A hidden rule labels the rows of this table. It goes by one to three of the table's principal directions, not those with the most spread.
-19  12 -33  19   2  -2  -4 -15  24  36 -42  17 -20  -2   3 -33 -21  46  -6  39   0 -16  27  12  13   5  -6   6  -2  43  40 -16  17  39   5  -6   9   7   3   6  19 -19   0  33  -1 -18  -1  -5 6
-27  14 -37 -30  20  48   8  -4  -3 -26  -8  -7  -7 -11 -26  19  -7  23  40 -34 -15 -52  27  14 -33 -19 -30 -16  32  15 -37  20  10 -14 -20 -22  38  16  20  49 -28  -1 -13 -35  15 -26  16   3 7
-21  -4 -15  -4  40  18 -18  12 -44  23  86  38  44  29 -93 -34  31 -16 -18  -9  20 -32 -21   8 -26 -18 -36 -17 -11  51 -10   7  25 -19  27 -19  18  -8 -10  41  -9  27  -6 -24  55 -42 -19   0 6
  5   3  -8  -8   9  -4   0   1  27  -8  -2  -9  23   7  -3   9 -21  -8 -20 -44  21  13 -35  31 -21   7  11  19 -26 -24   9  14 -14  12   3  -2  26 -11  15 -10 -46   1 -22  -5 -55  -5  -3  37 4
 -4  11 -14 -15  10  42   7 -19   1  -9  -3  24 -23  -5 -45  37  -6  34  10 -42   2 -17  12   6   9 -30  13   4  20  30 -29  14 -31 -42 -34   6  -5   1  18   6 -17 -21  19 -35   0  37   8 -15 5
 20  20   8 -23  -4  -6 -19  16 -27   5  -1  15 -15  17   9 -24 -20  11 -26  23  -1  -2 -15  -6 -21  24 -23   0   2 -13  31  12  12  -3   6 -24  13  -2   8  -4  10  -9   2  11 -21  12 -16  11 2
 -3  -3 -29   3  -1  26   0 -21  19  22  -8   4  -6   0 -15  22  -1  10  13  -9  13 -37  23  18   7  -6   9  22  10  22  17  -7 -10   8 -15  12   8  17  -9  -6  -3 -16   0  -1   5  14  17 -11 6
 24 -13 -42  -7   3 -11 -54   0  -7  61  12  47 -19  -5 -59 -24  14  18  -6  19  17 -54  12 -12  10  25 -51  10 -12  40  51 -40  27  28  46   0  33  34 -54 -11  31  38   2   0  46 -18   9 -40 6
-25 -37 -14  32  22  -9  -5  24 -25   9  48  17  18   7   3 -46  16  17  10  20 -19  -1  32  12  23 -24 -14  -9  13  25  24 -25  26 -18  31  -9  -4  -8  -9  28  39  27  20  32  24 -26  10 -40 1
 11  -6  -4   4  -9  13   3 -11   2  19   7  15   2   6  -8  -8  -6  19   3  -9  -2  -1  15   7  21 -13   4   3   5  12  16 -12  -8  -7   6  17  -7  13 -12 -18  13  -3  14  -1   9   9  -7 -24 7
 -5  32   0   9  -6  30  12 -16 -11  19  15  20  17  26 -17 -18  -2  10 -13   7   5 -12  -7  13  -3 -26   9 -12  -6  34   5  13  -6  12 -17   6 -16  -2   6 -15   4 -35  -2 -11  13   4 -25   2 7
-18   2 -13   9  11   4  -9   0   4  25 -24  -7   3   7 -12   3  -2  26  23  32  -6 -34  23   4   3 -12   4  -3  -1  20 -10  13  13   8   1 -11  11  -1   4  19   7 -14  -6  -4  16 -12   5 -11 7
-35  -2 -51  21  20  29   0 -16  16  27  10  34  23  -9 -65  -4   8  16  13 -20  11 -31   3  16  13 -30  -6   8 -13  63  -7 -12   5  16   2  -3   8   7 -13  31 -11   3 -20 -15  32 -31  13  -9 4
-41 -13  -6  23  11 -15  15 -16  12 -16   2 -11   2 -11  -7   9   8  -5   1   1  -2   5   1 -16  10  -9   4   6  -3  17 -14  -9  -6   4  -5  -6  -7 -16  15   7  -5   2 -13   3  12 -16 -12  20 2
-28  -6 -58  36  22  17  -8  11  43  45 -53  41  -4 -36 -42 -20  -4  58  30  15   6  -7  26  22  54 -33  24   3 -14  77  -8 -12  17  23  14   7 -18   9 -25  55  17 -10   0  25  27 -22  58 -52 7
 11  38  12 -18  -9  33  13  11  23  -1 -67  -8  21   0   1  29 -31  20  31 -14 -11  11 -16  10   0 -31  35  -7 -13 -14 -55  58 -14 -15 -25  -6  -5   4  16  25 -22 -44  -8 -29 -25  33  17   7 7
 14  11  47   4 -21  31  26 -15 -17   4  23  -9  33  21  29   7   1 -46  -2  -4  -7  21 -22  -4   1 -15  42   4   0 -32 -13  19 -22 -14 -36  14 -41  -9   6 -27 -10 -22   2  -8  -1  31 -22  21 6
  8   6   1  21 -15  17 -12  11 -13  50 -10  35  20  -3  -4 -35   1  -2   9  42  -7  -4   1   3  19  -6   1  -5  -9  20  20 -15  21  19   3   1 -28  17 -29  14  29  -9  -3  18  30  -7   8 -23 2
 -1 -32  13  22   9 -44  12 -17  42   4  26 -18  41  31   7  11  -9 -13 -26 -31  14  41 -34   4  30 -10  44  42 -48 -24  11  -1 -30   8  26  13   6 -35  -3 -56 -14  13 -14   9 -39  11 -24  18 1
 -7 -13  -8   7   5 -40  14  -1  21 -43  -7 -23 -30 -13  11  30   5  19  -6 -24   2  36   8  -5  14   6   7   6  -8  -4 -23  -4 -20 -12  14   9  14 -22  14  -1  -7  11  11 -13 -32   4   9  -5 6
-25 -31 -19  38  10   6  -8  12 -13  29  35  42  44 -23 -54 -41  27   0  17   3  -4  10   7  -7  40 -37 -12 -23  -8  56 -11 -34  24  -5  35  10 -32  19 -41  39  28  36   2   9  70 -48  11 -44 5
-15 -27 -49  32  -5   8 -15 -21  18  56  -6  48  -5 -42  -5 -67   4   2  -5  25  -1   5  37  17  17  29 -39   1   9  48  64 -84  46  50  22   9   4  43 -40  35  21  55   9  56  27 -72  26 -24 1
 18   2   6   1 -18  26  -2  -3  -5  30 -16  23   3 -11  -7 -19  -4  17  18   8 -13   5  21   1  21 -12   0 -20  12  14  -2 -13   8  -7   0  18 -23  30 -21   6  19   1  19   0  28  -3   4 -36 6
  2 -14   1  10  -7  12  10 -12   7   8  -8   9 -12 -10   5   0  -3  24  15  -7 -13  10  30   4  30 -15  13  -2  17  10   0 -17 -10 -18  -6  19 -18  10  -2  -4  13   0  25   3   7  10   4 -29 4
 16  17   2 -16  -1  31  -4   9 -18  14   2  29  -8   9 -18 -14  -1  24   8   4 -10 -14  10  10   1 -12  -9 -16  15  18  -4   4   8 -13  -9   1  -8  10  -8  10  15 -14  12  -6  19   8   5 -32 2
 38 -11  43 -62   3 -18  -8  13 -27 -35  40 -22 -11  21  -7  31  11 -40  -5 -35  -6 -11 -23 -28 -38  36 -39   5  14 -66 -19  12  -7 -43   8 -11  33  -2   3 -20 -16  31   3 -35   6  24 -26  22 4
 14   3 -28  -7   0 -20  -8   9  19  -5 -26  25 -44 -21 -12  -1   1  37  -3   0  -1  19  10  -9  26  13 -15   4  -6  26  -2 -18   7   8  21   2  10   4 -23  13  23  11  11   5  -3   2  33 -41 6
 24  18  17 -32  -8  20  25   6  15 -33 -32 -26 -23  12  53  23 -33  20  12 -29 -17  11   8  25 -10   1  23   9  22 -49  -7  30 -22 -21 -31   2   6  -8  31 -13 -18 -34   9  -3 -54  41   7   7 3
 31  35 -36   4 -18  46 -34   1  -8  77 -19  98 -17 -15 -46 -59 -10  31 -25  35  20 -15  -6  18  22   7 -16  -1  -5  72  63 -36  25  41  -4   8 -30  38 -51   6  36 -20   5  34  26   0  27 -48 6
 -2  38   1  -5 -11  39  17   4   0 -14 -42   9  -9  -5  22   5 -33  25   6  -2 -12   9  -9  19  -5 -15  23  -2   9  -5  -9  26 -13  -1 -45 -11 -21  -8  29  13 -16 -52 -13  -1 -38  18   5  13 3
 25 -20  -7 -18  -1 -11 -32 -13  -7  20  46  22   1  -4 -56  20  38 -46 -11 -26  25 -37 -15 -27  -7  20 -39  14  -7   6  16 -30  -1  -1  22  12  22  28 -45 -30   6  49   7 -22  46  15   3  -7 6
-17 -32 -33   9   5  -4 -10 -12   4   2  15  -6  -9 -19 -12  13  17  -3  22  -5   0 -37  32  -4   4   6 -25  10  17  12  14 -35   8   9  10   2  19  18 -17   3   5  30  -7   0  27 -26  13 -15 2
-46  18 -31  35   6  64  35  -6  17  14 -43  23  19 -20  -3 -22 -24  55  45  -6 -29   2  36  36  29 -65  30 -21  13  53 -31  11   2  -5 -32   1 -29   5  24  59  -3 -39   3  -1   9 -21  19 -20 7
 14  -4  -9 -19 -10   9  -7   9 -12  -3 -10   5 -18 -16   0  -4   2  14  23   3 -16  -9  31  -7  -1   8 -33 -16  27   1  -3 -13  18 -15  11   0  12  32 -17  24  20  17  17  -4  22  -6  16 -30 4
  4  24  21  -1 -10  -6 -11  16 -42  11  16 -10  10  22  15 -23  11 -33 -17  56   6 -19 -17 -18 -30  17 -14 -14  -2  -7  17  19  19  16   2 -16  -9  -3   0  -3  17 -20 -11   7  22  -1 -24  24 7
 15  33  31 -26 -14  22   0   3 -39 -11  -8  -1  -9   1   5   3 -10 -15  -4   6 -10  -1 -19 -22 -30   8 -10 -21  10 -25 -21  32  -5 -23 -24 -15  -8   2  24   6 -14 -16   5 -30   0  18 -26  31 7
-20 -88  -9  32  27 -76 -13  -4  -5  -1  78  13  -4 -18 -36 -29  38  -8 -15 -21  -6  34  11 -37  47  16 -36  10 -17  12  14 -76   8 -13  77  12  11 -18 -29 -10  21 104  17   7  45 -60 -24 -26 7
  9 -19  20  16   0 -41 -12   9 -18   2  42  11  11   9  -6 -25  19 -13 -22   7  -1  23 -25 -23  18   3  -7  -7 -27  -6   9 -22   2  11  34   5 -15 -20 -18 -35  19  30  -7   1  17 -19 -28  -9 1
-47  18 -32  42  10  73  24 -29  21  46  -3  45  46   6 -29 -29  -9  20  17  -8  -4 -29  16  53  10 -60  23  -2   2  69  10  -8   2  20 -44   3 -21   8  13  27  -8 -35  -6  12  16 -14   6   0 4
-10 -42  -2  47 -10 -30 -36  -5 -57  44  70  15  14 -12 -22 -44  61 -38  -8  76   9 -16  27 -48  24   9 -30 -26   4  45  33 -57  38  18  47  15 -32  24 -60  -7  63  56  15  23  94 -51 -10 -46 7
 22  36 -43 -66  -5  66   9 -19  43 -32 -55  17 -36 -28 -36  61 -31  30  19 -86  13 -20  11  31 -30  -1 -18  13  36  10 -26  21 -22 -31 -44   2  43  49   8  32 -44 -19  13 -33 -40  49  53  -2 7
 -1  -9  -8 -22  16 -20 -14   2   8 -25 -14 -10 -31  -9 -33  39   2  30  11 -24   0 -19  10 -11  -7   5 -21  -2   5  -1 -28   3 -10 -22   8  -7  32  -3  13   3 -13  13   3 -33  -5   4   1  -6 7
 15 -11  -4 -18 -10  13   5 -10  -1  -5 -12   8 -30 -20 -14  15  -4  23  19 -24 -13   4  30 -11  17   2 -15  -4  25   3 -15 -13 -10 -33   1  15   2  24  -5   9   5  13  27 -22  15  11   3 -26 7
-19   2   2  -2  13 -57   9  -3  32 -38  -3 -48   3  15  32  11  -6 -31 -40  -5  24  18 -37  -5 -31  32   2  25 -29 -31  15  17  -6  32  14 -17  33 -33  26 -24 -26   1 -28  21 -49  -3 -18  67 6
-17   8  -8  20   8 -16 -10  12 -27   8  23  21  11  10 -26 -25  12  13  -9  28  -4  -2 -10 -19   9 -16 -15 -16 -20  34  -5   1  14   8  23 -16  -4 -15  -7  10  24   2  -9  -9  27 -21 -15 -12 4
-18 -55  13   3  13 -51   4   3 -14 -34  44 -41   4  -2  16   1  15 -22   2 -12 -12  14  19 -22  -5  20 -30   3  14 -35   1 -23   4 -31  38  -5  25  -8  11   2  -1  56  11   1   8 -29 -27  16 4
-16  -9 -42  24   2  53  20 -36  35  14  -4  28   0 -24 -24  23  -5  17  13 -55  13  -3  21  38  30 -35  36  24  10  41   4 -20 -31  -6 -34  30 -16  13  -1   4 -22 -10  13  -4 -13  16  33 -18 7
 25  10  16  -1 -25  10   1   1  -8  13 -16   8 -11 -13  27 -14   0 -10   3  18  -8  14   4  -9  10  11   5 -10   7 -11   9 -10   5  10  -7  15 -27  17 -17 -10  17  -3  10  10  11   8   5 -13 2
 39   6  18 -56 -12  -5 -28  21 -41 -18  -2 -13 -43   8  33  -4 -10   2   0  28 -14 -30  16 -19 -38  47 -47 -10  43 -47  28   3  23 -15   2 -22  24  21  -3 -10  20   7   8  12  -3  12  -3  -8 5
-32   8  -8  60   6 -26  -3  20   5  29 -12  25  33   4  -5 -45   1  18 -19  55   8  30 -21   6  33 -26  26  -5 -43  48  14  -2  15  37  20  -9 -36 -28  -5  15  29 -27 -19  36   2 -21  -2  -5 7
 -17  -48   22   -5   26  -49   32   -3   34  -85   11  -48   -6  -23  -23   84   16    1   20  -96   -9   65  -10  -31   31  -27   30    7  -14  -35 -105   20  -55  -78   17   16   11  -40   32    6  -43   42   20  -63  -24   23    1    7 3
-27 -50  34  68  -2 -44  21 -25   2  -3  44 -10  15 -15  28 -17  30 -29 -17  -4 -10  57  -1 -15  44 -13  35  -6 -21  -7   1 -52 -22   7   8  35 -50 -36  11 -44   2  41  15  12   7 -29 -38   8 7
-13 -21   9   5   6 -47   1   4  16 -20 -25 -35 -24 -14  45   3  -6 -13  -6  25  -6  24   2 -17  -2  40   2  17  -1 -35   7 -10   8  12   8 -15  10 -21  16   6  -5  17  -8  30 -26 -15   2  27 6
 -7  60   9  -6   9  33  -3  16 -31  33   7  28  34  50 -21 -35 -17  -8 -27  39   9 -32 -48  16 -39  -9   0   0 -25  18  13  50  14  20 -22 -38   0 -24  22  13  -8 -60 -31  -4   0   9 -31  45 2
-13 -52 -29  42   7 -14  -2 -21  28  24  39  42  25 -26 -34 -27  20   1  -5 -41   2  36  12  15  45 -15 -10   5 -18  37  19 -74   3   8  36  30  -3  14 -36  -1   8  70  16  14  14 -43  13 -37 1
-10 -15 -17  19   3   8 -13  -5  -7  31  20  35  10 -14 -45 -17  25  -2  11   7   1 -20   8 -10  22 -13 -18  -8  -4  42   2 -33  14  12  13   9 -14  16 -33   8  20  21  -3  -4  57 -26   4 -29 4
 22  21  33   0 -11  -8 -24  22 -55  37  43  24  34  34  -1 -55   7 -44 -38  45   6  -8 -48 -14 -28  20 -24 -11 -25 -15  39   6  24  21  17 -19 -11  -7 -11 -19  15   0 -15   7  21 -10 -46  30 1
Here are more rows. What is the label of each one?
 -3 -41  44  26 -10 -51  13  12 -30 -21  18 -33  -9  -9  52  -5  15 -16  10  30 -35  53  18 -48  34   9   9  -8   3 -41 -20 -13  -3 -33  26   4 -26 -25   7  -2  27  34  25   1  12  -6 -23  -8 -> 2
  5  34 -21 -28  -3   3   4   3  18 -19 -34  -5 -21   5  16   6 -22  13 -10  -4   4  -5  -4  13 -30  20 -19   8   2  -4   9  19   7  16  -8 -18  37   7  12  14  -9 -20  -8   4 -37  12  15  18 -> 5
-33 -27 -67  39  36   6 -14 -23  36  42  53  59  31  -1 -99 -15  24  20 -16 -50  38 -32 -11  31  35 -40  -2  22 -37  89  27 -44  -6  33  28  19   9  -2 -34 -14  -6  27 -16  -2  33 -34  11 -27 -> 2
 18   3  -1  -8  -9   3 -11  16 -12  23 -15  11 -11  -2  15 -37 -11  14   3  30 -10   0  15   8  -2  22 -21 -10  10  -4  25 -12  27  11  14  -3   2  17 -13  17  18   3   4  20   6 -21   2 -17 -> 1
-18 -13   8  23  16  12   8  14 -18  15  40   8  39  15  -7 -24   9 -16  10  -2  -9 -12 -16   6  14 -29  18   1 -13   0  -3   6   1   0   4  -4 -23 -24   1   0  -1  -1 -16  -1  28 -15 -15   5 -> 3
-17 -49  48  34 -14 -49  39  11  12 -68 -29 -65 -15 -52  87  23  10  -8  38 -10 -44  86  32 -29  43 -10  36 -27  18 -59 -59 -17 -18 -36   2  27 -45 -18  26   7   4  33  29   7 -16 -10   6  -8 -> 3
  5  16  29 -19  -3   5  23  14  23 -35 -48 -37   3  -5  38  37 -15 -10  28 -13 -19  26 -13  -2  -7  -6  32  -2  -2 -47 -58  43 -11 -15 -26  -7  -4 -14  23  19 -24 -20  -9 -13 -29  23  19  18 -> 5
 -5  21 -16  17   3  19 -19  -1 -10  44  -4  24   9  -4 -30 -13  10 -17 -13  33  26 -24 -21   2  -4   3  11   3 -22  34  12   8  11  32  -7  -3 -16  -1 -14  12  -5 -17 -17   2  20 -10   8  11 -> 7
 -9 -22  19   0   8 -41  22  -1  27 -55  14 -41   6 -10  15  42  19 -40  -4 -43   5  42 -24 -14  -1   7  14  10 -16 -36 -41   2 -22 -10   5  10   5 -25  10 -10 -27  26  -7 -14 -20   4   3  27 -> 7
  3  -3  -9   5   5   4  -5  -7  22  10  -3  14   9   6 -21   7 -10  22 -10 -18  18   3  -8  18  17 -18  24  12 -10  17  10   0 -16   2  -2  11  -8  -2  -5 -22  -4 -15  -3   9 -18  15   6 -13 -> 5
 22  13 -20 -17  -8  11 -24   2 -12  34  -3  48 -13   0 -36 -40  -5  37  -2  11  -8 -19  14   4  -1   9 -51 -21   4  33  25 -29  29  17  22  -3  18  32 -29   6  26  16   5  -3  28 -29  -5 -39 -> 6
 -2  16 -14  12 -10  44  -2   3  -6  40 -15  40  23 -21 -36 -18   7  -3  27  12  -6 -12  -2  -2  18 -24   0 -16  -6  40 -20  -4  16  12  -7   5 -28  27 -31  37  11  -7  -9 -11  53 -15  19 -23 -> 4
 -7   8 -13  54 -21  34  -3   3 -25  55   8  49  24 -17  13 -76   8   6   2  57  -9  12  14  15  34 -23  12 -28  -2  51  37 -38  32  45  -1  16 -63  18 -37  13  42  -7  -2  43  40 -48  11 -44 -> 5
  8  23   0 -14 -10  25   2   6 -10 -17 -24   7  -7 -27 -14  25  -2  -6  17 -19  -5   7 -18 -14  -7  -6   2 -13  -3  -7 -46  20  -9 -10 -20  -5 -10   6   3  25 -22  -7 -12 -39   1   3  14   6 -> 4
-13  38 -48  13 -11  59  -1 -19   9  29 -35  45  -5 -27 -30 -19 -11  35   6   1  10 -24  15  29   0 -24  -3 -19   9  67  12 -11   9  32 -28   8 -14  34  -8  25  -1 -30  -4   2  10 -17  25 -18 -> 4
-36 -26  -5  28  20  -7  15 -13  21  -2  12 -17  24   5  -8  13   6   3  14 -15  -3  -5   9   8  17 -28  24  12  -8   9 -15  -1 -13  -4  -1   3  -1 -20  15  -2 -12   3  -7  -3   4 -10  -8   9 -> 4
  13   15   78  -22  -31  -20   43   -8   -6  -51  -18  -85  -11   37  127    0  -31  -44  -25   36  -20   44    6    0  -46   44   24    3   39 -101   27   30   -9  -11  -41   -5   -9  -17   58  -40   -5  -39   15   49  -69   41  -43   69 -> 7
-37  -9 -44  33  27  13  -8   3  19  46  10  35  40  13 -29 -51  -8  28   2  12   2 -27   8  43   8 -25  -8   7 -17  51  37 -21  29  37  18 -15  15  -2  -8  27   7   3 -21  33  10 -48   7 -10 -> 1
-13 -11  -1  12   1  21  10  -3   7   6   0   6  24 -16 -27  22  11 -13  30 -20  -5  -3  -1  -8  21 -29  15   4  -2  11 -35   3 -11 -19  -9   8 -19   8  -9  20  -5   1  -2 -21  31   9  12  -6 -> 5
 -8  54  15  -3   2  49  24   0  25 -12 -40  -6  46   4 -33  49 -14  -9   9 -34  22  15 -58  17  -8 -51  71  -6 -34   8 -82  77 -34  -4 -50   3 -34 -20  23  15 -55 -67 -35 -43 -24  31  12  32 -> 6
  1  28 -21 -17  -2  18  -9  12 -14   1 -26  34 -21 -21  -7 -27 -14  13  -5  16 -10  10  -1  -3 -18  19 -37 -12   9  18   2  -2  28   3  -3 -27  15  16  -1  56   4   6   3   7  -5 -17  21   0 -> 5
  7 -19 -45  -9  -6   7   6 -19  64 -21 -66  -7 -38 -64 -23  76  -7  27  42 -67   7  15  22  -3  38  -3  19  24   1   6 -49 -11 -32 -13  -5  27  14  27 -17  22 -29  18   5 -35 -19  17  63 -29 -> 2
-12 -27  20  41 -11  -1   7  -4   0  35  -2 -13  34 -18  24 -14  19 -46  19  33  -6  19  11  -8  21  -1  25  -3  -6  -8  -5 -18  12   8   3  17 -35   9 -16  19   7  19   7  19  31 -19   6   4 -> 6
-15 -23  34  -2   6 -28  11  22 -34 -44  10 -39 -24  -3  69 -15   1 -10  14  28 -43  10  22 -19 -13  22 -17 -14  32 -55  -2  -7  16 -19  -3 -24  -2 -26  34  11  10  19   4  19  -5 -21 -18  16 -> 5
